Each row is where one point has got to under a steady rotation. How many steps took it there?
The counts run from 0 to 428.
[112 143 109 139 116 158 144 118 149 134 135 148 172 145 146 141  86  81
 103 116 124 102 186 123 122 140 120 102 127 123 137 135 180 104 117 124
 110 106 149 138 195 165 105 133 118 149 140 147  98  95 159 160 146 124
 101 155 165 100  86 130  76 157 102  86 113 151  94 133 130 102] -> 96
[103 110 108 143 170 139 149  96 160 131 109 132 154 157 131 147  65  77
 106 114 130  85 178 122 119 117 118  89 135 129 133 147 159  95  79 155
 121 125 161 135 183 156 117 155 120 114 127 137  93 132 135 157 146 140
  91 134 181 107 102 132  86 134 126  86 127 154  87 129 129 105] -> 60
[122 139 123 144 126 168 142 115 134 106 122 138 161 128 148 152  84  73
 119 110 116  91 186 125 110 128 120  95 127 133 138 132 182  80 104  97
 127 108 135 153 167 164  89 142 127 124 131 134 112 121 138 149 151 119
 110 146 182  85 102 149  79 150 119  85 124 171  85 132 127  92] -> 55
[113  87 106 128 132 163 152 101 144 133 122 128 153 131 150 182 118  76
  87  96 105  84 168 141 124 116 109 102 132 133 157 120 150  88  95 129
 132 134 132 148 174 151  95 127 129 136 106 135  99 110 135 126 159 135
  92 115 188  98 112 134  85 127 125  82 125 184  89 122 118 111] -> 170
[111 118 110 141 131 144 147  99 140 127 142 158 164 140 126 175 105  74
 104 130 121  88 162 170 114 109 109 106 130 129 116 139 174 101 127  99
 137 137 137 131 178 152  87 166 114 115 118 116 118 112 140 150 162 120
  71 113 182 112 122 148  81 154 139 102 107 187  87 115 109 118] -> 40
[116 135 113 140 166 126 149 105 151 132 124 149 176 148 121 142  71  76
 121 130 120  84 177 150 122 112 120 105 124 124 106 152 175  99 111 121
 130 116 152 143 183 158  96 171 121 118 139 126 114 132 137 175 140 123
  80 135 167 112  90 149  81 154 134  94 115 170  87 124 125 126] -> 194
[125 100  90 110 133 148 150 122 152 148 116 124 155 128 147 165 105  77
  87  96 117  98 183 143 138 101 103 122 137 122 146 135 147  99 115 150
 124 105 143 169 184 142 106 119 117 143 122 161  79 100 148 138 141 133
  84 128 168 116  80 132  69 127  97  89 124 164  84 115 115 116] -> 314
[103  89 113 135 156 158 156 115 159 124 109 141 134 154 149 181  89  75
  98 106 121  87 163 137 118 110 105  96 131 133 155 141 154  92  90 133
 134 114 156 145 166 154  99 133 114 109 115 135  97 134 122 124 157 140
 101 114 190  97 118 139  76 132 125  98 129 154  78 115 129 103] -> 255
[106 133 102 133 133 139 151  96 148 131 118 138 154 141 121 157  73  74
  93 125 128  97 189 142 136  96 107 111 168 132 118 149 166 106 104 137
 123 147 161 125 183 136 106 151 114 110 130 142  96  95 155 172 137 131
  71 139 155 111 108 125  78 147 135  77 118 172 105 121 121 108] -> 42
[113 143 125 133 128 144 135 119 153 135 136 155 183 137 145 154 100  93
  93 107 105  89 185 155 136 127 114 126 114 120 137 124 177  96 134 123
 132 109 143 153 191 162  79 124 130 150 129 137 110 104 163 172 148 115
 101 134 162 118  80 143  82 164 132  91 122 175  99 119 119 124] -> 231
[120 120 102 142 129 145 145 120 149 139 155 161 174 154 150 145 108  86
  95 133 126  96 176 148 122 130 100  99 113 122 131 145 175 114 124 133
 101 121 160 139 200 160 106 156 113 134 134 130 112 105 154 169 149 117
  76 136 179 116  93 131  80 159 109 104  98 152  88 109 119 111] -> 379
[128 114  92 129 149 159 154  90 152 138 117 130 163 119 120 144  92  52
 123 118 139 102 158 127 115 135 131  86 134 134 142 129 158  96 105 139
 126 122 153 148 189 160 107 166 114 145 109 125  81 115 135 132 158 134
  77 147 173 103  95 133  84 121 101  91 126 168  74 114 113 105] -> 63
[133 146 119 144 133 150 139 108 144 117 145 166 142 126 146 148  77  68
 110 140 123 119 188 157 109 123 105  87 145 132 122 137 180 100 134 106
 130 116 161 136 183 164  89 155 119 112 127 129 115 103 147 152 156 114
  86 137 171 110 119 140  75 169 108 100 125 165  83 105 116 107] -> 290
[140 102  98 111 166 144 151 121 137 132 119 125 156 120 151 151  95  71
  98 104 113  94 186 143 145  90  94 114 139 133 153 142 145  85 106 144
 127 109 153 185 167 145  98 135 125 115 118 142  95 131 135 141 137 130
  82 122 174 104  93 134  76 132 113  89 130 165  81 102 116 117] -> 68
[107 121 112 138 145 171 160 107 144 118 108 133 152 133 132 163  83  56
 114 117 129  92 171 117 124 113 122  97 154 147 148 143 167  91  87 120
 132 133 159 141 167 145  98 151 118 111 123 130  98 128 136 149 148 132
  87 151 175  81 112 132  87 132 134  80 121 167  91 126 130  94] -> 104
[119 112 117 137 168 152 147 123 146 118 116 149 142 142 158 158  78  80
  96 126 121 102 193 137 135  95  83  90 138 137 155 146 159  93  98 146
 121 115 177 157 166 149  97 133 120  81 124 142 106 136 143 159 145 129
 103 133 181 110 110 127  78 154 118  95 130 139  85 107 125 101] -> 204
[108 103 101 140 148 157 157 125 162 144 133 151 151 170 155 150  85  76
 101 112 120 101 167 136 112 135 114  97 111 122 145 144 171 105 107 135
 117  93 154 136 196 170 109 136 112 131 134 144  95 112 138 134 150 135
  93 133 184 100  94 134  74 141  93 100 121 141  78 121 128 111] -> 295
[120 114  95 135 161 141 152 116 146 141 131 143 156 162 144 135  74  77
  94 119 114  97 187 128 125 116 102  97 133 128 128 157 170 111  92 154
 105 120 169 137 191 165 123 153 123 113 139 148 103 113 141 158 133 131
  78 136 169 110  93 123  78 149 109  84 115 149  88 122 125 117] -> 244
[118 132 124 135 124 168 149 129 130 116 127 147 163 134 153 157  96  72
 116 107 105  85 177 131 113 124 116 109 118 136 137 141 183  84 112  90
 130 101 134 162 165 161  82 142 128 128 142 136 116 121 140 148 148 113
 102 136 185  88  98 149  75 155 121  90 116 169  87 131 124 102] -> 386
[115 127 116 127 163 147 148 104 178 138 107 146 150 131 134 148  64  59
 106 110 114 106 171 147 131 122 130 111 145 130 143 129 162  93 118 134
 157 106 166 147 179 174  86 128 116 140 117 138  87 118 136 135 145 137
  97 138 152 105  94 142  75 137 113  85 154 165  82 115 133 117] -> 13
[126 116 106 130 159 138 136 110 160 134 122 146 134 147 160 152  65  83
  86 115 109 112 196 152 130 110  94 100 136 117 140 137 156  94 109 157
 128  97 165 153 180 167 103 123 122 118 120 157 100 111 136 137 142 136
 105 120 173 121 101 135  70 147  94  95 150 151  83 109 122 116] -> 160
[110 111 109 130 117 164 156 131 144 130 141 150 179 144 138 174 122  77
 107 116 138  86 162 143 131 115 106 115 120 126 145 137 168 108 133 101
 118 111 139 155 184 137  83 146  99 128 136 130 104 116 151 163 159 113
  78 138 181 104  98 143  75 144 120 106  86 158  79 110 112  99] -> 184
[ 85 100 107 138 131 148 154 109 177 147 122 151 155 172 130 180  92  84
  84 111 136  85 164 151 127 119 113 115 132 110 134 135 162 117 116 134
 130 131 154 120 195 147  99 132  97 132 128 138  89 106 147 155 158 135
  86 124 163 115 105 142  73 140 133  95 110 161  85 119 125 112] -> 277
[ 92 115 114 142 132 145 150 122 145 133 123 150 152 173 151 168  78  89
  86 110 118  84 191 134 127 112  93 109 129 122 131 155 170 102  96 133
 114 118 157 126 181 147 103 128 115 107 145 157 107 107 151 164 140 127
  94 127 178 106 109 136  71 158 131  84 110 150  95 133 130 107] -> 141
[132 114 118 129 170 145 142 102 149 126 115 143 142 124 153 162  84  67
  95 113  90  98 175 157 122 103 110 105 136 139 145 128 158  82 111 124
 159 118 146 157 165 172  84 140 137 114 107 131 108 132 125 126 150 131
  96 104 183 103 110 142  78 143 129  88 152 180  85 108 121 119] -> 304
[128 122  95 123 134 161 160 117 146 132 141 155 172 127 132 147 108  57
 114 132 139 102 149 141 122 121 116 107 133 144 141 144 174 112 135 103
 122 126 156 146 188 153  92 167 109 129 124 122 104 116 150 155 149 117
  58 151 169  94 102 135  83 148 108 101  97 167  78 104 111 110] -> 0
[100 112 106 132 163 136 158 111 160 141 113 150 152 164 127 157  64  68
 103 113 117  83 164 145 125  98 118 121 138 126 110 159 168 105  98 124
 136 121 154 127 179 156 101 159 120 117 137 143  99 122 131 146 128 137
  68 117 163 101  97 143  78 138 131  84 122 164  87 126 129 127] -> 193
[127 102  99 128 154 166 157 102 145 126 119 130 166 117 128 154 107  56
 118 120 139  93 153 120 126 121 121  90 133 145 157 134 158  91  99 133
 124 127 156 164 176 146 106 160 115 124 110 116  95 134 136 141 158 129
  77 147 183  93 100 130  86 127 121  95 114 166  79 106 115  97] -> 350
[118 120 104 138 151 148 147 110 148 136 120 130 175 143 133 136  93  73
 120 106 114  80 165 121 118 138 130  94 108 124 139 137 174  90  92 130
 117 107 136 156 186 173 106 152 126 148 131 129 104 129 131 149 149 128
  92 140 186  94  80 143  79 130 112  84 120 170  80 132 125 115] -> 346
[109 116 107 136 131 131 144 105 159 134 122 142 152 148 132 169  82  98
  86 124 136  92 200 156 140  96  93 108 153 107 128 144 154 109 112 155
 114 126 165 140 189 127 106 135 109 112 132 149  91 101 157 179 147 128
  86 133 156 134 104 135  70 148 130  98 113 154  93 120 119 100] -> 226
[126 141 108 125 153 134 136 106 162 147 138 165 174 128 135 141  91  68
 103 143 122 102 172 167 139 114 110 116 134 131 125 136 169 111 140 130
 133 129 171 139 192 159  83 157 111 131 125 124 109 108 159 177 146 118
  70 136 149 120  96 129  84 164 130  90 117 170  91  99 114 125] -> 330
[105 126 108 143 112 143 141  95 128 128 126 129 167 144 132 167 102  90
  99 101 106  77 189 133 117 126 116 106 128 121 116 128 171  90 102 117
 116 130 120 128 183 156 101 142 128 139 126 140 104  91 142 156 156 127
  90 124 184 105 103 147  82 140 134  75 113 188  99 139 117 108] -> 324
[121 116 115 143 164 135 131  98 156 135 128 138 183 135 132 150  99  97
 105 115 112  79 175 148 121 137 112  93  97 112 145 118 158  89 104 148
 126 109 141 162 193 166  92 146 127 144 110 119 103 130 138 158 170 121
 107 123 183 124  83 148  85 142 127 101 125 174  82 117 117 117] -> 213
